One turn moves every row onto another: examples first, then more rows asked:
z_678: .08	.10	-.02	-.07	-.01	.35	-.02	-.03	.18	-.12	.05	.09	-.14	-.11	-.07
z_295: -.07	.01	-.20	-.05	.07	-.03	-.20	-.08	.12	.10	.01	-.07	-.05	.10	-.05
z_243: .10	-.03	-.25	.04	.06	.01	-.03	.16	.09	-.14	.06	.21	-.01	.02	-.19
z_739: -.18	.12	.05	-.02	.06	.09	.09	.24	-.09	-.20	.04	-.08	.06	-.23	.02
z_227: -.12	-.09	.00	-.01	-.09	-.02	.12	.11	.00	.08	.05	.20	.14	-.05	-.29
z_294: .04	.01	.13	-.12	.01	.07	.11	-.03	-.05	.35	-.05	.10	.19	.00	.06
z_679: .04	.08	.13	-.06	.10	.01	.22	-.22	-.15	.08	-.04	.04	.08	.06	.10
z_151: .03	-.21	-.07	-.13	.07	.03	.11	.16	-.17	.00	-.03	-.11	-.03	-.03	-.29
z_645: .01	.31	-.01	.02	.09	.08	.03	.07	.10	-.07	-.13	-.04	.04	.09	.21
z_464: -.02	-.05	-.09	-.17	.11	.13	.00	-.09	.12	-.04	-.07	-.03	.26	-.10	-.22
z_215: .01	-.05	.10	-.02	.01	-.07	-.12	.18	-.04	.00	-.03	-.07	-.07	-.10	.25
z_655: .25	.18	.06	-.12	.14	.09	.05	.03	-.03	.10	.05	-.05	-.15	.21	.02
z_845: .35	.17	.02	.00	.07	.07	.07	.09	-.15	-.14	.00	.10	.10	.02	.09
z_126: .06	-.12	.12	-.07	.09	.24	.25	.08	.04	-.19	-.01	.07	-.14	-.14	-.05
z_704: .07	.11	-.22	.02	-.04	.08	-.09	.05	-.34	-.06	-.07	.13	-.06	-.10	.00
z_350: -.03	-.04	.12	-.06	-.05	.27	.14	-.02	-.10	.20	-.03	.24	.13	-.04	.03
z_153: -.08	.18	-.06	-.08	.00	.29	.00	-.06	-.25	.08	-.04	-.09	-.05	.07	.01
z_672: .02	.09	-.16	-.03	.09	-.19	-.09	.20	.02	.17	-.12	.00	.02	.13	-.03
z_447: -.13	-.07	.20	-.08	-.01	.13	.21	.12	-.11	.13	-.14	-.09	.11	-.07	.05
z_30: .32	.03	.10	-.08	.04	.11	.00	-.02	.16	.10	.09	.03	-.02	.11	.06
z_539: -.05	-.05	-.06	.02	.10	-.15	.04	.20	-.26	-.04	.18	.04	.01	-.03	.00
z_741: .09	-.07	.00	-.13	-.06	.28	-.01	.13	.13	.02	-.03	.21	-.13	-.14	-.20
z_611: .17	.21	-.04	-.17	.06	-.04	.02	.24	-.18	.04	-.19	-.02	.11	-.16	-.14
z_549: .10	.24	-.01	.00	.00	.08	.00	.28	.04	-.10	-.05	.22	-.14	-.20	-.01
z_844: -.06	.29	-.01	-.11	.04	.02	.04	.04	-.05	-.05	-.05	-.25	-.02	.07	-.20
z_301: -.21	.18	-.01	-.01	.06	.04	.05	-.03	.14	.11	.06	-.03	.20	.09	.05
z_41: -.13	.09	-.03	-.14	.19	.10	.06	-.19	.17	.02	-.10	.10	-.03	-.17	.03
z_657: -.03	.06	-.10	-.18	.07	.03	.09	.07	-.13	.25	.02	.05	.13	-.07	-.34
z_965: -.03	-.10	-.02	-.03	-.14	.25	-.06	-.18	-.04	-.15	-.09	.06	-.05	-.10	-.04
z_226: .07	-.05	-.12	-.05	.19	-.04	.07	-.09	.14	.00	.19	.15	.09	.09	-.12
z_393: .16	-.15	-.05	-.08	.04	.12	.02	.00	.03	-.07	-.18	.20	.28	-.10	-.05
z_90: .15	.01	.10	-.10	.02	-.10	-.01	.11	.25	.07	-.03	.05	-.21	.03	-.10
z_721: -.17	.05	-.03	-.01	.02	.12	.07	.10	-.13	.00	-.01	-.14	-.30	.03	.03
z_641: -.14	.24	-.21	-.04	.01	.22	-.04	-.01	-.12	.03	.07	-.04	-.11	.00	-.18
z_412: .09	-.11	.12	-.14	.22	-.09	.13	.11	-.14	-.05	-.05	.05	.05	-.27	.05
z_544: .08	.05	.05	.04	-.16	.03	-.03	.26	-.11	.10	-.10	.21	.18	-.07	.07
z_993: -.11	.15	-.13	-.08	.18	.13	.12	-.07	-.14	-.06	-.23	.10	.11	-.18	.03
z_339: .17	-.12	.00	-.06	.05	.05	-.09	.16	-.08	-.28	.08	-.10	.06	-.11	-.02
z_573: .15	-.12	.11	.02	.02	.01	.12	.17	-.02	.02	.13	-.07	-.05	.22	.05
z_643: .11	.08	-.02	-.19	.05	.05	.07	.26	.01	.16	.03	.01	.02	.07	-.35

z_393 -> z_243
z_721 -> z_447
Where do these go?
z_295 -> z_301
z_611 -> z_845
z_153 -> z_350
z_339 -> z_539
z_679 -> z_965
z_641 -> z_294

One turn moves every row onto another: examples first, then more rows asked:
z_804: .05	-.02	-.18	.01	-.08	.06	.05	-.14	.18	-.02	.07	.26
z_73: -.08	-.09	-.06	-.01	-.04	.19	.09	-.33	.01	.09	-.08	-.01
z_663: .18	-.10	.07	-.03	-.12	-.16	-.04	-.19	.03	.12	.15	-.06
z_810: .01	-.03	-.23	.01	-.08	.04	.03	-.11	.21	.01	.04	.23
z_148: .01	-.07	.00	.00	.00	.00	-.05	-.14	-.22	-.11	.23	-.10
z_319: .03	.01	.05	.28	-.09	-.03	-.02	.10	-.03	-.09	.14	.05
z_996: .05	-.02	.09	.27	-.06	-.03	.01	.09	-.02	-.11	.16	.09
z_814: -.32	.08	-.04	-.03	.00	-.04	.30	-.04	.02	.09	.09	.05
z_596: .22	-.05	.06	-.04	-.02	-.17	.21	.17	.02	-.05	.01	-.03
z_318: -.16	.15	.09	-.09	-.10	-.05	.20	-.13	.13	.15	-.05	-.18
z_124: .11	.21	.00	-.15	-.09	.19	.18	.03	-.01	.12	.10	.02
z_688: .20	-.01	-.04	-.01	-.15	-.14	.12	.21	.02	-.01	-.03	-.15
z_846: .15	-.08	-.01	-.18	.00	.03	.02	-.25	.08	-.19	-.02	-.04
z_21: -.07	-.18	.14	.08	.01	.02	.00	-.22	-.12	.04	-.07	-.13
z_174: .12	-.11	.13	-.18	.03	-.13	.23	.08	-.03	-.08	-.11	-.01
z_282: .14	.08	-.05	-.10	-.24	.01	.08	.13	-.04	.01	-.07	-.22
z_375: -.04	-.11	.08	.09	-.08	.09	-.03	-.23	-.13	.09	-.05	-.22
z_626: -.05	.03	-.20	-.03	.00	-.13	.08	.19	-.07	.08	.14	.13
z_287: -.18	-.10	-.06	-.01	.03	.14	.04	-.28	.05	.10	-.14	.02
z_424: -.05	-.11	-.04	-.02	.05	-.09	-.14	-.06	-.18	-.11	.18	-.11
z_138: -.08	.11	.04	.01	.13	.13	-.09	-.09	.04	-.19	.08	.11
z_912: .08	-.03	-.13	-.12	-.07	.00	-.09	-.19	.12	-.19	-.02	-.12
z_736: -.12	.14	.03	-.19	.09	-.08	.00	.11	.06	.11	-.11	.13
z_801: -.20	-.04	-.05	.20	-.02	.16	.01	-.12	-.11	-.03	-.09	-.03
z_325: .08	.14	.07	-.16	.07	-.09	.03	.06	.15	.18	.01	.10
z_26: -.28	.14	-.05	.02	-.08	.02	.33	-.07	-.01	.12	.13	.01
z_191: -.15	.07	-.18	-.07	-.10	-.11	.02	.20	-.15	.06	.05	.01
z_859: -.05	.17	.01	.04	.02	.22	-.11	-.10	.04	-.13	.15	.05
z_181: .06	-.03	.00	-.08	.01	.05	.29	.08	-.24	.00	.19	.11
z_192: .19	.20	-.01	-.14	-.02	.00	.05	.05	.12	.18	.06	.03
z_470: -.11	.09	.16	-.10	-.02	-.04	.30	-.15	.13	.09	.00	-.11
z_186: -.13	-.09	.03	.20	.02	.19	.12	-.13	-.13	-.05	-.05	.02
z_406: -.19	-.01	.06	.06	-.12	-.14	.29	.03	-.04	-.05	-.02	-.21
z_881: .14	-.15	.10	-.07	-.09	-.19	-.10	-.18	.02	.11	.10	-.06
z_850: -.12	-.02	.08	.06	-.12	-.11	.36	.00	-.05	-.04	.03	-.20
z_935: .07	.04	-.15	-.04	-.01	-.03	.22	.15	-.10	.10	.21	.15

z_663 -> z_804
z_21 -> z_287
Where do these go?
z_935 -> z_596
z_470 -> z_814
z_859 -> z_148
z_124 -> z_181

